One turning vector, and how many steps it has turned
The counts run from 0 to 308.
[119  96 103 116 127 131 153 133 127 159 185 115 125  98 145 116 111  78
 132  82  96 145 157 109 115  89 113 158 129 108 108 162 125 110 148 118
 129 120 130 129  76 140 164 129 116 124 101  97 119 113 132  98  63 155
 128 109 100 130  97  92 140 118  82 160 137  81 123] : 244
[128 103 120 130  96 119 123 120  96 141 155 175 117 154 109 127 144  91
 129 125 136 157  93 125 135  55 160 186  98 119 137 133  99  90 121 157
  75 151 118  86 148 152 121 137 172 130 156 126 129 119 149 108  71 162
  67 139 129 115 137 131 103 123 113 158 126 152  83] : 104
[ 98  97 128 127 122 136 157 143 124 162 142 170 108 131 135 111 104  71
 119  97 119 124 131 124 133  82 140 202 133 134 109 128 121  99 115 160
  85 166 108 115 137 136 129 173 181 144 140  99 122 154 162  76  65 160
  96 114 150 122 148 134 123 118 118 165 126  97 113] : 88
[132 123 157 148  93  93 150 139 118 136 134 127  87 148 153 122 133  64
 144  96 142  98 146 112 116  84 151 167 137 114 124 144  97 139 125 148
 129 141 133 121  91 164  95 154 148 135 133 112 123 104 101  73  81 152
  97 127  91 140  81 126 117 104  76  99 180 144 115] : 43
[145  99 126 155 148 109 149 137  81 142 193 153 138  90  70  98 139 117
 148 117  79 162  92 117 171  99 116 168 108 125 149 127 115 125 108 169
 108 151 114  97 137 168 113 143 165 120 160 132 111 165 157 108  95 172
 151 158 153 107 140  94 119 125 100 171 119 143 114] : 137
[138  93  92 125 109 149 162  96  96 135 208 183 106 119  94 140 106 113
 132 102  61 166 123 125 145  74 161 147 125 118 114 138 106  97  92 139
  89 150 116 112 129 108 159 130 160 116 139 117 126 141 158  86  92 138
 101 145 140 107 124  81 129 110 110 156 106 143  85] : 102
[153 111 129 170 133  76 126 128  86 121 171 162 134 124  96 112 137 117
 137 146 136 118  96 111 147  92 115 163  73 110 165 128 115 117 149 171
 117 140 126  98 146 159  96 173 148 129 175 139  92 133 117 104  86 178
 107 164 112 107 105 134 101 104  94 134 116 164  93] : 146
[136  77 177 171 133 119 178 143 106 131 154 120 139 102 140 105 134 105
 169  80  95 128 131 111 121  89 143 120 100 105 126 143 109 143 143 172
 121 128 160 172  68 155 110 127 134 119 117 127 135  86 138  93 100 143
 156 128 102 122 121 123  88 137  66 161 164 128 126] : 201
[117 115 115 103 109 146 122 104  99 172 188 168 120 136 115 111 117  85
 135 106  97 144 136 109 118 106 106 199 148 120 129 150 157 127 128 171
 110 155 116 104 115 137 149 144 165 129 146 115 110 156 161 117  64 183
  96  79 126 107 118  99 113 145 120 158 104 103 119] : 287
[110 117 146 137 113 143 186 156 113 157 153 133  91 104 133 119 108  64
 148  72  96 154 157 116 128  96 169 165 167 123  99 122 107 122  83 154
 117 141 120 133  79 141 130 130 153 125 121 101 124 123 168  71  90 144
 134 103 127 127 126  86 142 138  93 160 166  90 122] : 56
[124  98 140 142 146 120 139 152 130 140 161 128 128  89 148  78  96  93
 145  49  88 112 141  93 134  90 116 177 125 117 129 163 124 140 149 161
  83 132 121 143  80 138 157 130 147 145  89 104 100 112 154  85  77 148
 122  97 121 146  98 123 130 138  90 176 142  88 131] : 233
[128 102  87 115 132 114 155 129 105 126 184 149  94  91 132 115 110  88
 103 110  95 138 144 130 159  89 163 180 138 133 112 124  93  98 105 140
 103 146 111  94 133 138 167 154 170 124 110 104 109 175 144  66  73 138
 107 139 140 114 106  89 154 109  88 155 127 127  97] : 91
[127 111  96 132 126 135 170 142 104 144 169 151 105 113 108 140 111  91
 131 106  97 171 146 114 125  45 166 151 129 116 110 128 104  74  96 125
  98 154  99  96 126 134 148 133 135 117 147 126 120 109 139  85  94 144
 113 171 102 112 116  89 148  88  94 154 137 139  79] : 94
[126  67 122 111 136 148 165  99 125 140 194 134 123  94 161 115 104 100
 136  78  73 121 163 125 124  85 146 136 134 107 102 147 100 141 137 151
 133 123 140 152  70 111 171 117 128 118  73 119 134 113 143  93  72 138
 113 103 103 109 105  94 128 110  91 147 150 107 100] : 236
[141 126 141 127  95 115 165  84 103 127 206 126  97 105 132 126 129  87
 152  90  92 139 164  98 111 115 164 119 164  73 119 127 110 160 118 157
 155 112 143 123  72 122 153 141 131 114 134 104 100 110 119  94  99 141
 121 127  88 138  56  83 148 117  83 126 154 127 113] : 29
[108 124 169 127  80 136 132 121 131 166 139 132  98 148 138  94 128  55
 135  88 143 107 152 120 124  48 141 167 147  93 106 123  92 114 139 177
 105 166 112 119 100 152 115 141 170 144 130 113 123 105 117  58  91 146
 103  99 112 139 136 128 129 104 116 135 156 126 109] : 54
[113 106 120  95 111 141 146 106 114 179 147 161 116 153 146 155 123  87
 123 125 115 148 162 120  88  70 126 179 138 105 115 143 129  86 139 149
 146 145 120 129 114 128 144 145 122 113 151 142 124 126 130 129  45 168
  96 109  85  97  92 110 114  97  85 133 108 126  83] : 277
[122  99 149 158 135 137 179 157 123 139 147 129 131  83 144 104 107 105
 154  59  87 143 134  88 117  79 144 145 121 130 111 162 113 135 127 142
  99 127 127 155  59 141 142 131 128 115 102 118 116  71 142 102  79 145
 121 122  86 135 101 114 112 127  79 156 165 111 116] : 232
[131 134 173 137  75 106 126  96 117 146 163 141 115 143 133 112 137  62
 164  96 144 109 137  93 105  83 152 147 149  67 142 139 114 161 148 175
 120 143 136 114  90 142 115 151 153 143 155 115  85  96 115  96  93 176
  89 114  95 146 103 112 145 118 108 136 154 138 122] : 31
[149 105  99 132 142 115 157  90  87 141 220 176 129  84  90 137 121 134
 129 137  73 143 140 115 151 100 139 132 117 103 142 131 119 112 128 171
 118 147 121 115 142 117 145 141 158 120 150 146 106 150 141  92  93 139
 131 168 131 103 108  87 133 102 112 171  95 139  88] : 133
[131 134 136 134 109 110 147 135 100 115 190 114  98  99 131 120 109  70
 143  74 121 129 138 104 132 106 163 168 167 120 125 147  99 177  98 147
 119 119 128 103  92 154 142 145 162 137 128  78  86 125 129 104  93 161
 108 127 127 146 108  96 158 141  83 137 179 125 121] : 41
[124  97 129 156 122 134 170 122 118 123 195 129 129  99 130 117 105  91
 151  86  87 124 152 102 114 115 131 110 121  84  94 149 124 132 148 122
 129 108 150 166  77 128 144 144 103 138 103  87 108  78 141  98  93 151
 154 105  83 133 107 105 127 128  70 156 154 103 115] : 213
[144 138 156 118  88 106 124  88 118 138 196 125 105 108 121  99 112  73
 151  84 113 105 151  90 107  96 143 139 169  68 123 143 126 160 134 164
 126 123 132 103  98 124 149 154 150 139 147 101  74 113 124  93 108 160
 103 117  99 146  89  90 170 119 114 141 152 125 128] : 30
[137 137 112 118 116 121 101 111  93 164 157 160 106 148 120 133 148  78
 124 130 138 137 149 112 117  64 127 190 126 119 130 158 116 122 124 150
 129 147 111  83 129 155 105 142 153 104 149 145 123 138 100 118  64 179
  92 129  84 108  96 110 107  79  93 110 127 159  69] : 292
[127 103 116 137 112 161 149 103 105 189 150 178 108 157 116 138 118  90
 154 101  90 179 142 108 105  74 112 171 150 116 130 145 145 107 122 137
 117 152 122 121  98 135 110 111 140 105 146 138 135 121 123 115  67 164
 111 104  81  92  95  87  83 107 103 129 116 130  95] : 285
[123 135 134 146  96 128 166 141 119 142 163 147  96 112 115 107 105  77
 149  59  94 148 127 102 129  79 147 168 154 112 123 136 118 100  95 139
  87 136 108 106  84 141 155 128 160 136 142  87  89 108 160  74 110 146
 123 131 131 146 101  95 157 138 102 158 153 125 122] : 64
[145  85 109 152 146 120 170 106  90 136 194 179 140 108 113 149 126 140
 135 159  88 142 149 134 133  97 151 136 101 109 135 122 123  82 134 177
 141 149 137 134 143 113 119 144 140 114 157 158 125 153 130  87  64 135
 118 175 108  92  92  86  92  95  89 145  93 158  87] : 132
[137 133 152 128  91 133 169 105 101 112 172 119 104 134 150 151 130  71
 141  98 128 142 146 110 107  92 190 147 154 112 111 136 103 176  89 168
 123 120 142 116  82 125 113 132 131 128 131  93 115  95 136 124  82 155
  94 120 109 130 112  94 138 130  78 123 190 147 106] : 40
[123 118 145 130  94 110 167  99 106 141 170 126 113 144 166 143 138  74
 145 117 128 107 172 120  95 120 158 136 156  77 128 127 113 150 137 153
 157 132 162 143  87 137 125 154 124 116 134 126 102 104 109 104  77 154
  89 117  84 122  62 103 128 123  74 118 154 139 107] : 28
[139 102 146 147 170 106 182 140  97  94 203 115 136  74 142 117 122 104
 140 109 103 107 158 109 133 130 146 133 110 109 114 124 106 167 140 166
 153 107 157 163  98 132 138 167 118 135 115 110 104 126 147 107  75 148
 142 125 107 126 109 116 131 130  61 150 148 120 127] : 194
[129  97  81 162 126 122 155 156  95 136 177 163 105 107  90 113 117 107
 130 100  90 177 114 138 159  82 125 186 116 142 119 148 100  95  82 123
 100 142 114  93 124 153 135 140 169 117 131 114 120 157 146  89  89 150
 140 149 136 107 118  85 124 125  86 148 138 125 108] : 106
[115 131 110 134 118 115 145 146 118 155 172 157  98  95 102 110 100  86
 129  88 101 148 125 106 141  66 131 172 135 123 113 135 118  81 112 143
  80 153  95  90 127 150 152 148 164 142 161 109 103 124 154  84  92 148
 120 151 129 132 128 111 167 106 116 176 125 118  98] : 95
[147 102 178 165 147  95 147 128  83 135 183 134 143  80  79  84 138 112
 163 107  96 127 104 100 148  97 119 132 111  89 154 125 118 161 152 201
 121 137 137 114 123 158 119 154 150 126 153 134  96 134 156  93 106 164
 166 155 136 126 148 116 133 130 113 184 123 136 125] : 168
[138 106 143 150 116 116 123 130  93 157 179 120 128 105  96  97 133  96
 162 101  98 128 132  98 146 128  87 171 149 100 136 146 131 204 146 181
 147 134 141 125  88 156 110 149 164 121 132 109 120 149 118 108  87 176
 156  95 113 128 100  82 108 125  89 132 142 112 131] : 3
[152 138 153 134 141 104 144 134  80 123 181  99 113  85 129 118 127 104
 155  89  94 134 150  97 116 112 142 161 152 114 140 141 109 207 111 178
 151 115 137 106  87 152 132 150 130 107 122 127 100 118 128 124  85 167
 123 149  96 137  79  85 142 121  69 120 160 139 114] : 10
[121 111 121 135 104 113 145 132 122 118 150 183 107 139 152 119 109  84
 118 110 141 107 121 120 121  85 177 200 118 127 131 127 118 102 120 155
  76 156 122 123 136 116 133 159 175 146 137 121 104 117 126  81  72 146
  40 142 125 127  96 140 118 140 105 125 131 136  90] : 81
[129  93 192 172 120  93 141 141 114 137 134 133 139 123 136  85 142  94
 164  84 132 109 113 110 125  77 136 128  98  86 139 129 104 146 177 192
 109 139 146 155  96 157 100 138 124 128 133 120 122  82 131 102  99 167
 127 134  96 139 131 147  99 127  90 156 156 133 120] : 200
[138 124 173 154 101 105 126 134 112 151 133 124 122 127 134 103 133  79
 152 109 140  90 151  94 112  84 111 163 133  86 134 142 120 159 163 177
 146 149 139 124 106 153  89 161 140 127 150 133 100 104  88 111  76 157
 124 121  72 144  79 117 114  94  92 109 147 133 110] : 12
[161 109 147 189 143  87 170 136  81 100 190 118 137 106 106 116 149 114
 168 114 106 143 125 107 124 100 139 125  84  92 144 146  99 150 141 145
 140 117 158 125 103 155  86 144 115 126 153 120 104  98 123 117  92 162
 150 165  96 117 103 106 108 116  60 132 155 147 112] : 178
